Each named turn below is shown by a few rows before and after it. Which turns, in which order, take the first row of each later pair to the second? The first pair is answered.
A:
[ -7  -7  -1   4  -4  -2   7   3  15  -6  16  14   5   4  -9   1   4   7
 -16  -3  19]  ->  [-12  -8   3  -3  -4 -13   3  19  16  -3  -3  -4   2   0  -7  -4  -4   5
  -7   5  23]
[-29  19  -2 -15   3  16  -4  -4   4   9  -5  30  12 -16  -6   3  16   1
   2  -5  11]  ->  [-23  15  11 -18   8  -1 -12  15   4   6 -30   5  11 -15  -2 -15   8  -2
  15  11  13]
[ -1   8  30 -14  -4   6  -5  20 -25   9 -39  -7 -12 -25   8   7  14  22
  10  -8  28]  ->  [ -2  14  39   4 -15  18 -10   4 -29   0  -9  30 -20 -16  10   5  26  12
  -2 -13  14]
F:
[ 32  -2 -26  15   7  21  32 -11 -34  21  18  18  -6   3   8   8  44   1
 -18 -33 -21]  ->  [ 36 -29 -37   9  33 -21  17  18  -5  11  -5 -42 -16  18  14  -7   7   1
   8  14  -7]
[ -3  18   7   1  -3 -12   1   8  -4 -22 -36  -4   6   7   2 -28  -7  -1
 -19   8  11]  ->  [ -6  25  12  -2  -9   1  -5  -1  -8 -16 -31  19  13  -1   5 -18   3   3
 -14  -5  15]
[ 11 -19 -26  -5  -5 -10  -8   2   7  -9  11 -43  -8  17   4   4 -23 -14
   9  24   1]  ->  [ -3   3  15 -21 -17  18  -6  -9 -13   9   4  -5   4 -21   8  25   4  10
  35 -11  34]
L:
[ -8  15  25  -2   1   1 -11  -6  -8   5 -25  21  10  -8  10   3   8   1
  15   2   8]  ->  [-20   5  10   0  11   0  -6  -6  12   3 -24  15  25  -7   8   2  -3   3
   8   6   3]
[-17  -5   4  14  10   5 -15 -15  19 -13  14  17  -5  12   8   6   9  -4
  15  12  10]  ->  [ -8   7  25   5  -5   5 -15  -4  -3  -9   2  23 -14   1   7   2  12   4
  13   7  11]
[  0 -25 -14   6  -9  -5   9 -28  -3  13  17 -27  -7 -41 -20  14 -13  -3
 -28  -7 -40]  ->  [ 15 -24  -5   8 -17  -2   7 -31 -13  13  24 -21 -15 -39 -17  20  -8  -5
 -22 -17 -36]
[-14  -8  -2  22   6   5  -4 -24   8 -11  14  24 -16  15  15   3   7  -6
 -12  20  -5]  ->  [ -3   6  20  15 -10   6  -7 -10 -16  -3  -5  29 -24   3  15 -15  18  -6
  -5   8   5]
Now pairs of rows:
Between the rows of a pair lie 2 to 4 turns.
[ -1  23   8 -40 -11 -16  -8  18  -3  50 -67 -43  16 -44  -3 -18 -23   0
  42 -28  -1]  ->  [ -7  17 -14 -36 -11  17  15 -14   7  54 -27 -11  35 -57 -14  30 -14   7
  30 -67   2]
A A
[-35   7  11  13  -5  11 -17  20 -10  -4 -27   7 -21 -15  36   4   4  17
  36  26  12]  ->  [-34  -3  -3  10   4  13 -11  18  -1   1 -34  -4  -4 -27  29  19   0  21
  39  10  22]
A A
[-23  -8   7  10  11  32   2 -25   7 -21  19  41 -13  28  -8 -16  13   9
   7   3 -11]  ->  [-10 -15   1  12  11   3  -3  -7   5 -26   2  10 -22  40  -6 -45  -1  -1
   3  20 -21]
L F
[ -3  24  55  -2 -26  11 -18  10 -30 -13 -15  17 -32   7  21 -10  20   6
  43   8  24]  ->  [  8   4  26  11 -16 -23 -18  25 -17 -31 -13 -22 -39  33  28 -27  -9  -8
  35  39   9]
F F
[ -9   2  22  14   8  16 -27  -3   3 -13  29  46  -6  33  15 -26   8 -22
   2   7  10]  ->  [-13  12  32  -1   1  30 -25  -1 -11   3   4  45   7  -1  12 -10  21  -7
   9 -20  26]
F A A F
[ -3  -2  -8 -22   4 -10  20  29  -2  25 -45 -47  17 -32  -9   0 -17  15
  11 -16  18]  ->  [ -6 -18 -49 -16  16 -19  24  20  22  14 -24 -49  26 -14 -18   5 -34   4
  -8  -5  -8]
F L F
[ -7  -6  16  27  14 -11 -22   0  16 -18  24   3 -16  20  -1  -8   7  -9
  12  34  -7]  ->  [ -8  -1  20  28   4   7 -17 -15   0 -17  34  29 -13  15  -7  -6  16  -9
   0  12 -16]
F F
[  2 -11 -10  23  -6 -10 -14  -8   5  -1   3   2  -9  37   2 -13 -16 -14
 -15  19 -20]  ->  [ -4  15  12  17 -22  22 -13 -24 -13  12   5  35  -2  17  -6  -4   7  -6
 -18 -11 -10]
F F
[ -1  17   8  10 -14  15  -6 -19 -30  24  -1  17  -1  -8  -5   6  20  13
  15 -20   7]  ->  [ -8  17  -7   6 -16  13  -4 -24 -24  20   9  27  11  -8  -7  10  17  14
   1 -20   6]
F F L F
[-22  -2  -2   9 -28  31  -1 -17  -2  19   9  -2   1   7  -9  36  16  18
   9 -28   7]  ->  [-22 -13  -5  11 -21  19   1 -13  14   6  16 -12   1  16  -7  41   5  13
  14  -5  13]
F F A A
[ 14   7  51 -25  -2 -22 -29   7 -11  29 -16  -6 -31 -18  -4   1  28  21
  30  -2  39]  ->  [ 36 -16  -1  -3   4 -50 -17   9   3  -7  20 -25 -42  29  -5 -35  12 -11
 -25  28 -18]
A F A A
[ 26 -13 -10  14 -21   1   0 -24 -31   8   7 -13  17 -34  14 -23   6 -27
 -42 -29 -21]  ->  [-18 -35 -27  14  15   8   2 -30  19   5  16 -20  40 -28  11  21  -6  -9
  -9  -7  11]
F F L L
[ 40  -9 -72  -7   8 -22  25  -5  -3 -16 -12 -48   6   4 -28  13 -20  -2
 -18 -31 -47]  ->  [ 36  29  -4 -32  -9  -6  15   3 -38  12 -62 -26  -1 -36 -19   5   6  19
  20 -59 -12]
A F F A
[ 40 -24  27   0  -4   6 -14   9 -21  -1 -22 -12 -13 -10  13 -40  19  24
  -1   5   3]  ->  [ 43 -19  20   7  -8  22 -12 -12 -17  -4  10  17 -14 -10  14 -28  32  17
 -15 -10  -8]
A A A
